(in the rows, 128 means zero)
name the system of each run
k_939, path 1 (9 x 26)
[[118 134 114 134 106 159 100  97  92 146 127  65 129 112  78  97 146 150
  164 112  94 126 101 144  91 202]
 [133 136 125 113  97 100 152 171  88 129 133 153 153 125 145 156 103  78
  138 201  71  92 113 149 154 139]
 [187 165  89  81 145  97 155 103 124 124 123 109 138 139 127  79 159 149
   63 125 155 132  96 147 131 117]
 [106 115  87 130 138 112  73 106  49 169 139  97 133 146  89 150 115 135
  166  77 113 130 112 153 129 157]
 [124 120 113 134 108 135 185 134 112 107 187 113 148 177 161 130  79  95
  114 177  93  95 134 122 139  94]
 [186 150  92 120 168 115 135  77 111 113 110  84 127 114  95 115 154 151
   76 175 143 136 145 105 109 171]
 [147 132 158 136 149 114 114 112  37 170 115 149 137 133  97 150  92  97
  174 105 113 143 119 137 171 140]
 [144 132 135 120  78 180 164  91 125  91 146 127 133 166 153  64 101 127
   99 142  90 104  99 140 132  77]
 [148 147  98 126 161 124  77  90 101  99 125 112 110  88  95 149 165 169
  124 186  94 109 142 169 105 170]]
k_682, path 2 (9 x 26)
[[ 93 131 161 175 140 144 168 125 123 155 186 131  90 103 141 169 136 141
  162 147 169  83 182 147  80 138]
 [159 171 156 101  99 148 149 131 158 147 143 183 156 144  78 120 183  83
  118 133 132 120 158  75 139 149]
 [158 147 166 121 146 136 114 137 139 129 111  82 134  92  97  72 142 137
  168 103 103 178  72 153 142 176]
 [ 99 107 125 132  49 130 138 144  94 152  74 131 121  87 176 119  99 125
  127 153 114  89  84 161 101 136]
 [142 141  63  70 129  79  98 153 139 100 128 169 152 152 137 147 158 122
   82 144 113 114 114 158 154  96]
 [111 128  98 134 196  87 129 128 106 152 177  72 117 150 124 145 123 157
  148  74 176 149 127 161 123 130]
 [ 85 105 114 154  88 153 170 125 121 162 160 110 141 173 123 150 103  87
  136 124 135 102 168  58 103 144]
 [180 137 136 125 160 121 134 136 174  83 119 106 157 130  99 119 128  99
  109 184  89 173 138  69 168 155]
 [161 111 157 158 153 119 135 100  87 144  50  98  99  70 144 111  86 147
  127 131 157 159 104 131 121 143]]
k_975, path 3 (9 x 26)
[[202 167 108 101 133 128 168  84  94 123 126  92 147 135 101  76 146 130
   85 164 116 126 105 130 130 155]
 [162 148 119 117 143 115 102  98  38 141 118 107 138 108  90 122 126 134
  151 142  86 126  89 179 144 168]
 [166 148 117 118 118 128 179  91  49 123 164 121 133 155 143 114  95 117
  113 174 101  87 107 170 141 105]
 [175 158  73 103 159 118 122  72  81 106 154  89 138 149  86 116 157 150
   94 158 105 119 126 148 124 150]
 [157 162 145 138 165 124 139  95  43 147 179 114 127 134  85 147 122 118
  173 151 101 117 134 163 145 157]
 [180 158 133 123 112 159 189  71  80 126 154 103 137 149 107  86 123 116
  105 172 109 104 125 124 122 139]
 [183 159 117 107 146 129 101  91  79 109 117 106 138 101  77 110 155 144
  123 171  74 126 105 159 135 177]
 [169 162 151 122 138 124 160  98  37 143 151 141 121 120 129 121 110 125
  143 164 113  99 101 199 145 120]
 [165 165  83  93 111 143 146  67  81 118 160 112 142 166 104  90 154 141
   88 142 108  93 110 157 117 123]]
k_384, path 4 (9 x 26)
[[139  94  84 132  87 138 153 105 136  94  79 102 133 143 169  99  85 121
   58 171 111 121 120  89 118 100]
 [143 113  97 141 199  99  59 103 118  91  90 111 113 110 116 170 119 163
  119 141 122 162 144 136 145 128]
 [110 110 154 160 148 152 144  81  75 145 160 146 105 170 149 144  74 129
  149  79 153 123 156 138 137  66]
 [124 132 135 149 109 197 119  76 163  87 156 131 123 150  93 112 155 139
  118 144 100 111 178  85 101 126]
 [149 151 201 158 182 133 125 138 132 120 143 143 107  70 104 159 140 134
  188 171 117 141 158 155 139 166]
 [146 156 182 121  82 150 183 117 112 177 117 184 112 107 140  94 145 119
  119 109 179 101 121 135 112 111]
 [126 151 120  83  80 149  72 146 175 110 114 160 145 115  99  92 194 143
  131 105  91 128  93 150 123 145]
 [100 137 128 118 141  92 149 190 133 130 174 113 122 107 169 143 127 137
  166 138 127 109  93 214 127 129]
 [118 137  68  97 100  91 168 146 140 168 140 135 144 158 140 137 161 106
   75 127 180  95 136  99 107 132]]
k_279, path 5 (9 x 26)
[[129 148 125 116 136 125 119 156 203 132 114 108 123  85 107 107 200 155
  121 119 165 144 126 116  92 182]
 [ 90 118 155 128 110  99 108 191 113 186 108 156 134 100 131 155 119  97
  186  81 138 139 105 142 145 149]
 [116 123 105  92  80 118 170 172 186 128 125 120 142 155 184  81 124 121
   85 105 152 128  80 127 126  92]
 [ 99  99  64 129 163  77  77 161 153 120 100  64 122 106 127 159 137 153
  127 120 139 152 116 132 111 173]
 [ 98  92 126 144 143  98 152 150 106 156 135 140 129 167 170 172  61  97
  138  92 163 138 138 108 152  83]
 [127 103  87 127 121 146 138 105 190  98 119  82 137 175 130  93 121 136
   71 102 142 150 143  56 114 106]
 [105  88 142 175 175 133  75 126 138  99 100 100 114 100 117 170  91 137
  169 138  98 162 162 102 138 148]
 [135 111 176 148 114 155 159 112 144 121  98 186 105 130 172 129  88 115
  102 130 159 122 159  98 137  53]
 [131 132 119 116 130 159  62 100 183  91  98 145 118 117  99 107 182 169
  102 104 128 143 144 109 113 121]]
k_374, path 6 (9 x 26)
[[ 93  83  89 117  78 113 111 143 121 135  79 141 135 160 178 127  74 109
  100  94 129 128  96 113 139  76]
 [ 98  95  64 128 163 109  80 137 186  71 129 103 121 149 154 152 126 163
  100 127 124 138 143 133 122  97]
 [ 94 107 123 166 194 103 120 121 122 151 153 129  97 133 131 198 119 143
  148 106 191 131 190 116 114 121]
 [116 113 156 149 123 166 146 104 161 135 140 151 132 175  99 127 115 101
  125  87 158 149 183  38 135 105]
 [125 109 180 166 143 169 114 136 196  92  99  94 116  97 123 106 110 139
  155 130 105 177 134  89 133 147]
 [116 108 179 156 103 141 127 140 132 138  59 179  88  63 174 135 107 139
  136 141 149 117 126 146 114 106]
 [122 140 131  91  92 146  83 137 173 113 106 204 124 135 139 105 169 145
  106  79 140 126 116 147 138  70]
 [ 75 131 125 122 143 129  98 163 176 128 178 111 110 125 132 122 166 165
  173  63 143 135 114 180 108 131]
 [ 75 126 130 139  96 121 177 174 164 174 165 133 124 126 151 156 148 109
  141 122 175  94 157 105  90 147]]
k_384, path 7 (9 x 26)
[[110  84 109 173 192 117 111 114 116  89 136  68 111 138 149 160  61 148
  142 139 112 151 144 131 132 111]
 [129 106 127 169 145 145 151  69  95 135 125 141 107 149 132 165  91 123
  100 149 162 110 200  75 115  98]
 [157 132 175 152 160 177  91  82 148 104 123 156 123 130  76 122 137 135
  143 110 112 167 171  80 149 118]
 [119 129 209 174 125 183 135 105 122 129 132 138  86  81 135 110 112 157
  179 128 124 120 135 159 107 126]
 [129 157 159 122  81 161 127 122 143 123 117 209 106  91 132 137 178 134
  116 165 131  73 155 150 102 120]
 [138 176 160  93 151 120 108 166 180 124 165 176 127 109 111 121 197 141
  153  98 141 141 119 183 149 119]
 [ 80 144 128 112  85 128 161 171 140 181 176 119 130 130 141 109 157 127
  160  80 160 100  99 164  97 148]
 [117 135  92  92  81  98 144 193 169 134 136 130 167 138 128 136 157  80
  112 164 108 110 116 100 129 170]
 [153 124 109 107 166  58 151 186 156 137 103  77 147 117 149 119 112 113
  118 126 151 179  83 122 155 154]]
k_279, path 8 (9 x 26)
[[181 163 143 122 150 121 175 124  94 139 151  64 143 109 109  85 125 121
  147 159 103 143  87 153 136 185]
 [151 131 103 118  88 114 149 107  37 164  90 114 140 105 127 124 104 108
  115 172 106  92  92 148 119 169]
 [182 150  82  83 135  97 125 107  70 106 132 128 156 159 118 115 118 118
   96 156  84 123  85 165 169 108]
 [150 139 100 137 171 124 147  68  54 121 167  64 114 142 123 120 111 159
  124 150 124 115 120 176 114 134]
 [134 133 101 135 117 138 144  78  51 138 162 131 140 159  99 159 113  99
  123 175  97  81 164 120 126 139]
 [200 165 147 120 162 145 162  91 109  99 164 115 149 155  85  99 132 105
  118 175  89 142 136 111 164 138]
 [172 144 158 150 129 156 141  71  60 142 104 102 112  85  93 101 121 144
  142 165 107 122 118 144 111 171]
 [159 152 133 102  86 141 118 101  58 120 115 185 143 125 115 127 127 107
  124 174  70  87 105 165 148 116]
 [184 182 128  98 159 123 141  98  98  99 169 125 124 120 116 101 165 155
  118 162 111 110 103 205 134 122]]
k_374, path 9 (9 x 26)
[[200 156 162 114 174 118 115 115 100 112 109 119 147 115  90 103 118 115
  144 143  85 176  96 138 185 146]
 [131 118 131 142  90 155 141  77  48 140 108 102 111 117 155  94  87 146
  130 131 109 101  87 177 107 115]
 [134 147  87 104 100 140  95 108 118  88 145 167 136 137 120 146 163 135
  105 188  71  73 141 160 123 119]
 [166 182 139 114 205 105 145 116 104 122 198 123 119 129 107 142 158 149
  146 139 142 129 135 191 145 131]
 [132 148 130 130  94 157 171  86  65 189 159 106 134 147  88 107 140 107
  141 104 146 100 128 109 101 169]
 [159 143 140 114 104 144 138 147 140  95 140 117 168 134 102 110 125  85
  134 195  48 131 110 107 155 165]
 [185 144 137 125 159  91 165 120  87 124  91 101 114  73 159 104 109 146
  110 185 132 134  83 181 131 139]
 [137 136  81  95  88 116  94  87  40 161  94 167 139 141 108 135 136 122
  104 113 113  93 104 150 127 122]
 [131 147  96 106 150 130 114 123 117  79 209 107 151 179 112 125 127 134
  139 139  70 118 120 173 155 105]]
k_975, path 10 (9 x 26)
[[120 155 111 134 196 107 127 122 120 131 207 116 112 128 100 186 169 152
  155 146 154 108 182 158 108 153]
 [152 163 174 133 121 156 193 111 108 179 166 144 146 143  84 116 145  88
  145 116 157 122 159  80 131 155]
 [164 141 156 123  95 168 133 122 154 119  94  85 148 108  93  53 139 122
  128 134  85 161  83 100 130 181]
 [141 126 140 128 107 103 112 147  90 128  66 130 117  57 163 124 109 140
  137 180  92 115  71 196 128 147]
 [147 139  85  84 115  93 132 119  89 130 121 177 132 155 161 132 127 128
   71 128 144  96 103 175 142  65]
 [112 136  75 107 172 117  99 107 118 116 201  90 137 193  97 131 145 147
  136  73 124 140 130 151 138 109]
 [ 99 127 132 167 144 134 173 134 109 150 203  75 128 143 112 162 117 111
  173 151 125 107 165 114 102 177]
 [185 147 141 130 125 127 178 115 136 137 101 116 150 115  98 118 135  88
   98 191 131 135 153  53 133 181]
 [183 133 162 124 142 130  96 104  96 133  50 123 130  87 107  88 111 134
  136 119 109 180  82 132 160 146]]
k_682, path 11 (9 x 26)
[[130 150  97  83  87  87 158 158  76 186 135 133 160 149 132 118 131  90
  127 107 135 107  77 155 142 141]
 [125 126  54  92 123  92 134 148 116 127 154  55 163 168 120 113 123 114
  109 127  99 132  85 130 131 158]
 [126 101  77 144 159  70 147 141  81 142 125  65 134 128 137 172  83 106
  126 171 123 128 132 116 127 168]
 [168 117  97 131 144 103 171  97  84 139 110 112 148 172 129 139  81  85
   77 152 139 136 143  71 158 114]
 [163 113 108 147 172 148 113  59  92  94 120  75 130 159  98 115  87 135
  112 134 102 158 138  97 149 122]
 [139 111 156 177 152 162 140  73  80  98 131 122 101 120 141 152  74 139
  138 189 102 107 167 135 122 107]
 [176 160 154 129 141 162 144  68 109  99 139 183 113 130 115 129 149 137
   93 179 124  95 171 133 129  94]
 [159 170 171 132 158 166 105  73  95 124 163 150 113 112  75 111 170 162
  160 111 117 122 141 174 126 132]
 [119 162 177 136  82 177 157 120 103 145 176 154 118 107 122 107 151 133
  172 144 108  76 122 182 102 142]]
k_939, path 12 (9 x 26)
[[148 125 120 134 183  63 174 162 151 135 108  78 112  91 171 129 114 141
  107 147 186 155 114 139 122 143]
 [107  95  99 128  99 119 100 114 101 179  63 144 129 144 123 140 107 111
  105  61 168 140 131  76 126 118]
 [115  97 130 136 153 147 106 138 175  60 147 106 142 172 138 125  79 124
  132 120  79 169 129 110 168  79]
 [128 104 138 176 163 128 154 106 133 113 102  93  78  78 169 145 105 170
  111 172 169 122 159 133  82 130]
 [139 132 148 126 128 129  96 111 114 147  93 219 126 135 100 173 137 100
  125 116 148 125 183  81 151 108]
 [140 140 190 136 155 177 138 128 186  84 172 133 122 146 125  78 127 143
  157  86 116 166 120 141 153  88]
 [ 92 117 152 165  91 164 117 124 134 132 101 125  87  61 141 131 144 158
  148 158 128  91 141 146  65 170]
 [140 156 145  97 115 103 118 178 161 131 127 221 148 113 119 168 168  90
  126 156 126 113 147 127 161 121]
 [130 154 145 103 145 129 147 147 179 141 155 103 122 129 131  69 164 156
  134  53 176 161  89 158 125 122]]

runs to name
path 13 (2 x 26)
[[ 97 130 137 133 150 144 127 145 160 142 194  82 146 165  84 118 143 118
  180  58 137 161 140 100 128 162]
 [106 101 158 171 103 139 195 164 159 143 123  88 127 107 160 128  90  97
  142 167 134 125 138  72 106 168]]

k_374
path 14 (2 x 26)
[[107 135 181 138 147 146 175 159 182 127 193 126 117 151 159 107 124 134
  164  80 165 146 128 151 134  91]
 [ 94 120 116 138  81 158 120 138 194 139 104 114 124 104 114 115 173 131
  118 125 143 118 151  72  72 176]]

k_682
path 15 (2 x 26)
[[132 135 169 175 187 151  97  87 100 117 145 118  94  88  96 155 130 166
  179 139 118 135 167 158 117 153]
 [135 151 193 138  86 166 174 122 111 148 151 204 122 126 136 133 127  94
  144 155 131  81 161 125 131 104]]

k_939
path 16 (2 x 26)
[[194 153 156 124 161 121 141 137 142  82 119 115 141  95 112 117 131 117
  127 214  74 146 117 136 160 159]
 [166 140 134 128 125 112 145  87  56 167  63 126 103  80 139 103 121 151
  108 138 166 119  97 166 109 136]]

k_682
path 17 (2 x 26)
[[147 126 139 123 111 121 128 176 192 100  72 102 135  66 145  98 144 127
  114 180 101 150  87 127 124 175]
 [133 118 125 119 140  68 102 158  88 163  53 157 110  74 160 151 113 137
  128 116 160 135  90 173 142 119]]

k_279
path 18 (2 x 26)
[[ 92 121  71 112 115 123 117 155 158  80 188  93 143 162 146 135 135 140
  123 158  79 102 118 161 118 123]
 [136 136 107 137 187  65 160 155 123 157 144 105 120 101 131 189 141 122
  123 166 179 121 163 123 113 171]]

k_682
path 19 (2 x 26)
[[ 76 109 142 132  92 138 129 182 180 167 140 134 148 145 114 132 138  93
  159  70 151 143 134  72 122 153]
 [113 101 147 138 116 114 162 197 217 116 102 101 134 116 175 108 103 106
  119 132 142 169 113  85 134 134]]

k_374
path 20 (2 x 26)
[[124 114  93 114 147  98 132 148 166 144 109  52 135 138 131  86 126 143
  108  66 167 185  85 105 125 152]
 [ 77  63  93 153 106 107 103 151 110 142  75  91 130 127 156 158  62 109
  137 121 117 136 115  97 125 141]]

k_939
path 21 (2 x 26)
[[128 113  80 129 185 112 118 126 145  97 152  25 137 151 116 112 113 147
  126 115 114 173 105 126 132 154]
 [106  90 116 178 131 109 156 125  86 157 103 107 116 108 156 184  71 102
  132 172 146 107 161  93 104 147]]

k_682
path 22 (2 x 26)
[[130 102  38 112 126 106 101  87 102 120  88  85 126 146 142 118 118 157
   65 122 138 124 109 125 101 115]
 [104 105 101 149 174 102  99 122  76 117 168 133 129 166 127 202  85 115
  156 133 110 119 167 139 156 101]]

k_682
path 23 (2 x 26)
[[129 126 100 109 188  92  78 127 112 100 151 132 124 149 136 143 121 161
  132  89 127 149 108 193 160  77]
 [ 69 110 116 160 128 141 164 115 123 152 192 107  98 157 157 150 118 146
  138 103 178  92 170 134  80 107]]

k_682
path 24 (2 x 26)
[[108 150 107 114 146 112 142 158 200 123 173 125 120 128 135 136 192 153
  109 121 179 114 151 142  96 134]
 [ 88 117 124 136 137 106 125 171 149 187 139 112 137 122  95 154 155 106
  166  73 170 149 143  88 115 189]]

k_939
path 25 (2 x 26)
[[139 137 153 139 119 178  67  79 117  91  97 165 100  87 105 121 153 167
  140 144  88 113 136 161 118 122]
 [125 162 173 133 146 142 125 125 113 112 181 193  98 110 144 148 148 152
  162 141 127  93 142 213 132  87]]

k_384
path 26 (2 x 26)
[[ 98 122 165 161 138 152 133 127 131 120 182 191 118 155 131 188 112 106
  160 135 130  99 203 111 139  84]
 [155 160 178 143 145 178 167 109 200 108 163 124 118 121 106  92 169 141
  122 137 151 142 165  92 110 134]]

k_939
path 27 (2 x 26)
[[173 147 201 147 150 140 185 138 175 112 119 166 111  90 145 124 133 116
  117 180 157 136 160 108 135 117]
 [130 142 156 119 112 138  95 125 147 166  68 158 108  80 108  99 175 151
  134  70 173 150 109 134 109 149]]

k_384
path 28 (2 x 26)
[[ 84 128 138 142  99 126 133 181 159 145 146 158 133  99 121 181 155  96
  160 171 119  96 170 110 106 174]
 [183 158 156  93 147  94 169 168 178 143 107 142 152 118 121  93 154  99
  111 118 159 174 101 106 166 140]]

k_682
path 29 (2 x 26)
[[ 69 107 133 138 124 131 103 180 182 145 135  88 125 113 132 117 134 143
  181  61 135 159 100 137 111 162]
 [ 88 104 122 136  83 101 170 196 161 153 109 136 133 113 179 158 103  92
  122 164 149 103 128 103 112 138]]

k_975
path 30 (2 x 26)
[[ 89  74  95 165 127 130 142 128 125 105 132  51 129 150 166 137  54 123
  126 149 104 131 128 106 114 129]
 [153  99 101 147 159 103 132 114 130  94  88 130 127 137 142 169  85 108
   80 186 129 135 173  71 149 108]]

k_279
path 31 (2 x 26)
[[149 138 127 144 157 101 199 107 100 170 139 120 108 125 140 151 125 119
  100 150 206 108 169 104 104 134]
 [156 131 124 110 118 142  95 105 119 139  99 134 167 157  56 113 139  88
  124  98  98 166 129  56 164 157]]

k_374
path 32 (2 x 26)
[[148 119 110 122 169 103 108 116  79 130 134  84 145 162 119 112  80 132
  147  78 107 173  78 154 170 111]
 [107  94  95 160 100 151 154  81  79 115 131  90 114 147 168 126  68 138
  103 159 109  88 125 133  97 102]]

k_939
path 33 (2 x 26)
[[152 158 197 127 105 167 142 110 129 168 121 191 134 112  82 111 157  96
  148 104 147 131 154  86 138 139]
 [144 145 170 114  91 179 111 134 161 108 113 124 135 108 116  53 146 137
  155 111  77 151  71 156 139 139]]

k_682
